One turn sends every row of this set to another row. A few are shown first. Where does it send the rows asked after them?
q381: [ 1.26 -2.02 -1.18 -1.54 -0.60  0.24  2.03  0.54  0.71  0.17 -1.59 -1.18
 -2.21 -0.17 -0.89  1.61  0.91 -0.30  1.24  0.47  3.85  0.25 -3.49 -0.80
  2.78 -2.13 -0.51  0.40 -1.94 -2.21 -0.40 -1.47  0.07 -0.35 -2.38  0.27
  1.07 -0.34  0.11 -1.83  1.27 -1.48  2.38  0.30 -0.32 -1.13 -0.76 -0.02
 -0.57 -0.01 -1.21 -0.41 -1.06  1.30]
q766: [ 0.37 -0.63 -1.12 -1.21 -2.80 -0.06  1.10 -0.43 -0.42  0.18 -1.93 -1.82
 -1.70  0.17  0.53  0.37 -0.10  0.23  0.89  1.38  1.70 -1.26 -1.93 -0.71
  1.37 -0.57 -1.01  2.31  1.05 -0.62 -1.32  1.48  0.55 -0.64 -0.12 -1.02
  0.98  0.76  0.82 -1.44 -0.50 -1.79  1.96  0.40  0.32  0.95 -0.95 -0.09
 -0.72  0.17 -2.01  0.82 -0.04 -0.09]
q319: [ 0.75 -2.67  1.11 -1.34  0.41 -0.75  0.02 -0.51 -0.56 -0.67  1.07 -1.35
 -1.29 -1.50  1.30  1.26  2.00  3.00  1.17  0.24  1.43  2.44  0.79 -1.01
  4.85 -0.91 -1.35  1.56 -1.17 -2.54 -1.95  2.15 -0.20  0.81  0.19 -1.01
 -0.02  0.77  0.15 -1.36  1.94  0.05  0.32 -1.34  0.41 -1.86  0.87 -0.01
 -1.96  0.30 -0.57 -0.38 -0.12  0.35]
q653: [ 1.12 -0.66 -1.37 -0.82 -2.85 -0.20 -0.09 -1.08 -1.32  0.97 -0.78 -1.27
 -1.60 -0.06  1.74 -0.75  1.39 -0.57  0.03  1.00  0.98 -1.22 -1.70 -0.72
  0.50 -1.03  0.87  1.15  1.23 -1.33 -0.85  0.74 -0.13 -0.19  0.35 -0.65
 -0.69  0.86  0.43 -0.94  0.05 -0.78  1.04  0.69 -0.09  1.21 -0.71  0.51
 -1.26  2.16 -1.07  0.37 -0.06  1.17]
q224: [ 1.86 -1.08  0.46 -2.08 -1.10 -0.55 -0.11  0.42 -1.55  0.57  0.40 -1.51
 -2.05 -0.79  1.47  1.80  1.63  2.19  0.68  0.64  0.61  2.33  1.02  0.56
  5.08 -2.46 -2.69  1.87 -1.47 -1.31 -1.56  2.40 -0.54  1.00 -0.83 -1.28
  0.22 -0.96 -0.84  0.26  0.78 -0.29  1.80 -2.27  0.22 -0.86  1.21 -0.76
 -0.89  0.96 -0.61 -0.17  0.26  0.49]
q226: [ 0.16  1.34  2.08 -1.92 -1.27 -1.33  0.99  0.08  1.22 -1.24 -0.74 -2.08
 -0.55 -0.60  2.07  0.70  1.46  0.07  0.32  2.10  1.64  1.45 -0.99 -0.73
  4.70 -0.77 -0.89  1.54 -2.55 -3.08 -2.94  0.08 -1.86 -0.83 -0.04  0.40
 -0.37 -2.18 -0.83 -1.47  1.85 -0.94  0.57 -2.00 -0.19  0.05 -0.75 -0.96
 -0.79 -0.40 -1.23  0.65  0.77  0.74]
q893: [-0.47  0.12  0.24 -0.94 -0.61  0.14  2.23  0.36  0.34  0.27 -1.14 -2.07
  0.83 -0.04  1.79 -0.18  1.79 -0.13 -1.15  1.04  2.02  2.53 -0.21  1.20
  3.84 -2.71 -0.30  2.13 -2.69 -1.30 -1.05  0.50 -1.67 -1.16 -1.25 -0.75
 -0.69 -1.71 -0.05 -2.30  1.06 -0.13  1.26 -2.35  0.02  0.02 -1.04  0.16
  0.25 -0.03 -1.74 -0.16  0.27  1.98]
q494: [ 0.37 -1.48  0.10 -2.27 -0.63 -1.01  1.24  0.03 -0.35  0.59  1.19 -1.54
 -1.16 -0.60  1.65  0.71  2.31  1.72  0.28  1.03  1.11  1.95  1.43 -1.09
  4.79 -1.76 -0.13  0.83 -1.06 -2.01 -2.68  1.39  0.41  1.41 -0.65 -2.45
 -1.16 -0.71 -0.11 -1.10  0.39  0.28  3.01 -1.58  0.87 -1.52  0.98 -0.78
 -2.10  0.31 -1.31  0.47  0.22  0.64]
q552: [-0.28  0.18  1.09 -1.60 -0.62 -0.26  1.09 -0.21  0.08 -0.46 -0.93 -1.85
 -1.07 -0.89  1.46  0.76  1.48  0.23 -1.06  0.71  1.08  1.02 -2.27 -0.40
  4.68 -2.93 -1.80  2.01 -2.20 -3.35 -0.72  2.44 -1.63 -0.67 -0.67  0.29
 -0.66 -1.53 -0.69 -1.05  2.68 -0.38  0.69 -2.28 -1.31 -1.49 -2.62 -0.59
 -0.29  0.49  0.38 -1.79  0.48  1.40]
q908: [-1.63 -1.12  0.68 -1.85 -0.51 -0.22  0.65 -1.26 -0.35 -0.70  0.87 -1.92
 -0.76 -0.57  1.20 -1.78  2.52 -0.36 -0.18  1.81  1.38  2.41 -1.69 -0.25
  4.81 -1.30 -0.77  1.10 -1.91 -2.63 -1.64  0.78 -0.79 -0.93 -0.22 -0.14
  0.15 -1.87 -0.26 -2.85  0.78 -0.64 -0.83 -2.03  0.66 -0.64 -2.32 -0.66
 -0.84  0.84 -1.37 -0.85 -0.90  1.51]
q627: [ 1.93 -0.91  0.08 -1.87 -0.88  0.15  0.69  2.77 -0.24  0.53  0.13 -1.32
 -2.94 -0.42  0.33  0.73  0.34 -0.57 -0.27  0.58  3.40  1.12 -4.71 -0.75
  3.79 -2.03 -0.14  0.15 -0.88 -1.57 -1.15  1.22 -0.42 -1.01 -1.42  0.72
 -0.21 -0.92  0.45 -2.73  0.56  0.44  0.30  1.53 -0.04 -1.49  0.38 -0.58
  0.60  1.20 -1.41 -0.78  0.59  1.29]
q225: [ 1.27 -0.64  0.13 -1.68 -1.14 -0.16  0.64  1.39 -0.11 -0.01 -2.25 -0.76
 -2.45  0.11  0.33  2.20  1.85 -0.40  0.24 -0.86  2.97  2.13 -3.04  0.12
  2.91 -2.00  1.48  0.19 -0.31 -0.80 -0.84 -0.25 -0.18 -0.82 -1.27  2.32
  1.14  0.17 -1.97 -1.09  1.37  0.11  0.00  0.17  0.40 -1.64 -0.63 -1.04
 -1.28  0.33 -3.03 -0.16 -0.31  0.72]
q789: [ 1.34 -0.44  2.40 -1.74 -0.12 -0.07 -0.66  2.95  0.82  0.19 -1.97 -2.00
 -3.18 -1.05  0.76 -0.76  1.93 -0.90  0.42  0.77  2.15  0.26  0.98 -2.18
  1.94 -0.30 -0.30  1.11  0.14 -0.90 -0.25  0.28  1.60  0.83  0.22  0.49
  0.70 -1.72 -1.22 -0.98  0.88 -1.68  2.19 -0.56 -0.16 -1.22  0.20 -1.63
  0.38  0.31 -0.52 -0.19  0.49  1.27]
q788: [ 0.05 -0.89  0.13 -1.19 -1.78  0.12  0.48 -1.07 -0.13 -0.07 -1.87 -1.03
 -1.31 -1.08  0.77  1.25  1.05 -0.45  0.31  0.34  0.69 -1.06 -2.05 -0.61
  0.64 -1.32  0.03  0.93  2.41 -0.32 -0.54  1.61  0.25 -0.23  1.32  0.27
 -0.31  1.07 -0.46 -1.56  0.16 -0.29  0.91  0.61  0.75 -1.08 -1.35  0.01
 -2.57  0.94 -0.89  0.16 -0.48  0.43]
q966: [ 0.72 -0.73  0.82 -1.73 -1.14 -0.74  0.95 -0.89 -0.02 -0.63  0.94 -1.79
 -2.85 -0.88  1.16 -0.36  1.98  3.32  0.23 -0.23  0.88  1.47  0.75  0.16
  5.53 -1.18 -0.34  1.77 -2.39 -1.63 -1.18  2.32  0.66  1.35 -0.39 -1.56
 -0.04 -0.88 -0.55 -0.74  2.79 -0.55  2.08 -0.47  0.22 -0.50  0.38  0.23
 -0.78  0.92 -1.41 -0.32  0.66  0.02]
q638: [ 2.11  0.27  1.08 -1.46 -2.83  0.22  0.15 -0.47 -0.51 -0.12 -1.74 -1.98
 -1.31 -1.21  1.11  1.58  1.03  0.76  0.51  1.04  1.09 -1.92 -1.55 -0.81
  0.81 -1.50 -1.33  2.74  1.29 -1.12 -0.43  0.92  0.70 -1.11  0.57 -0.17
  0.25  1.17  0.22 -1.82  1.16 -0.05  0.56 -0.09  0.08  1.33 -0.23  0.13
 -0.08  1.59 -1.80 -0.17 -0.15  0.00]
q253: [ 1.43 -0.59  0.28 -1.22 -1.94 -0.13  0.09  0.31 -0.85 -0.04 -0.89 -1.03
 -1.35 -1.06  0.89  1.76  0.43 -0.66 -0.08  1.28  0.55 -1.21 -2.98 -0.73
  1.10 -0.36 -1.58  1.44  1.62 -1.23 -1.39  1.75 -1.16 -1.13  1.46 -0.46
  0.44  1.31  0.74 -0.95 -0.04 -0.24  1.20  0.89 -0.08 -0.84  0.27  1.09
  0.07  1.18 -0.25 -0.15  0.38  0.64]
q903: [ 1.17 -1.88  1.51 -0.81 -0.07  0.31 -0.98  1.81 -0.88  0.19 -0.99 -2.29
 -1.87 -0.76 -0.29 -1.40  3.64 -0.87  0.38  0.95  2.55  0.70  0.72 -2.41
  0.92 -0.29  0.34  0.71  0.00 -1.84 -0.84  0.26  1.59  0.07  0.19 -0.59
  1.83 -0.03 -0.06 -0.45  1.39 -0.62  1.83 -1.85  0.28 -1.70 -1.18 -0.62
  0.28  0.85 -1.93 -1.89 -1.24  1.70]
q179: [ 2.87 -0.69  1.06 -0.22  0.61  0.36 -2.04  3.15 -0.39 -0.10 -1.79 -1.87
 -3.03  0.11  0.53 -1.78  1.60  0.62  0.00  0.22  1.97  0.46  0.02 -1.58
  1.74 -1.03  0.04  1.50  0.22 -1.19 -1.74  2.12 -0.17  0.26  0.28  0.36
  1.09 -0.02 -0.40  0.38  2.10 -0.31  2.01 -1.14 -0.74 -1.27 -1.82 -0.93
  0.15  0.65 -0.59 -1.57  0.59  1.76]
q20: [ 3.46  0.02  0.82 -2.10 -1.85  0.15 -0.54  0.81  0.45 -1.19 -0.15 -2.03
 -2.19  0.01 -0.02  1.19  1.50  0.34  1.31  1.48  3.19  0.00 -3.68 -0.25
  2.89 -2.79  0.42  0.05 -1.09 -1.68 -0.99 -1.48  0.76 -0.78 -1.24  0.41
  0.47 -0.64 -0.81 -2.31  1.41  1.71  1.42 -0.60  0.22 -0.36 -0.86 -1.44
 -0.49  1.41 -2.10 -0.66 -1.20  1.82]
q116: [ 2.48 -1.07  1.60 -0.42  0.59  0.81  0.68  3.26  0.43  0.49 -0.97 -1.53
 -2.06 -0.87 -0.03 -2.44  1.50 -0.01 -0.11  1.82  2.65  0.11  0.30 -1.30
  0.94 -1.18 -0.43  0.45 -1.23  0.56 -1.62  1.05  0.12  0.11  0.85 -1.74
  1.16 -1.32 -0.15 -0.87  1.11 -0.38  2.93 -0.17  0.55 -0.62 -0.70 -0.07
 -0.13  0.30 -1.31 -0.94 -0.04  2.01]
q478: [ 0.47 -2.76  0.93 -0.92 -0.54 -0.69  0.30 -1.21 -0.90  0.92  1.57 -0.52
 -0.66 -0.69  0.61  0.70  2.78  1.25  0.73  0.40 -0.02  2.25  0.57  0.72
  4.29 -2.00 -0.80  0.95 -2.17 -1.10 -0.85  1.76  0.20  0.01 -0.15 -1.74
 -0.10 -0.96 -1.02  0.17  1.96  0.71  2.30 -0.70  1.16 -1.33  0.43  0.43
 -1.48  0.86 -0.49 -1.09  0.29  1.31]
q646: [-0.41 -0.60  0.84 -1.93  0.13 -1.87 -0.40 -0.56 -0.65 -0.55 -1.38 -1.14
 -0.27 -1.70  1.01  1.24  1.47  0.64 -0.46  2.13  1.88  2.48 -1.54  0.55
  3.85 -2.74 -0.06  0.10 -2.04 -1.53 -2.49  0.69 -2.63 -0.42 -0.23 -0.28
 -0.61 -0.83 -0.91 -1.76  0.43 -0.98  0.24 -2.97 -1.63 -1.06 -1.65 -0.34
 -1.15  1.02 -0.37 -0.39 -1.07  1.96]
q948: [ 1.19 -2.21  1.88 -0.58  1.05 -0.56 -1.47  2.82 -0.82  1.58 -2.50 -0.86
 -2.68 -1.57 -0.76 -0.55  1.34 -0.39  1.02  1.23  2.54  1.31  0.15 -1.97
  0.88 -1.17 -0.98  0.53 -0.76 -0.45 -1.79  1.56  0.29 -0.04 -0.01 -0.35
  0.77 -1.10 -0.65 -0.51  0.90 -2.44  1.24 -0.41  0.10 -0.36 -0.77 -0.74
 -1.24  0.76 -0.43 -1.54 -0.77  0.89]
q707: [ 3.26 -0.76 -1.03 -1.08 -1.01  0.49  1.37  1.17 -1.05  0.98 -0.12 -0.50
 -2.58  0.57  1.02 -0.15  1.82 -0.48  0.56  0.60  3.17  0.74 -2.93 -1.85
  2.43 -2.29 -0.23 -0.20 -1.42 -3.38 -1.85 -1.03 -1.44 -0.75 -1.58  1.47
  0.57 -0.23 -0.38 -0.48  1.57  0.26 -0.16  0.43  0.74  0.16 -1.22 -0.42
 -2.07  1.70 -1.83 -0.72 -0.49  1.35]

q908 turns into q552
q381 turns into q225
q966 turns into q478
Now these:
q653 turns into q253
q948 turns into q789

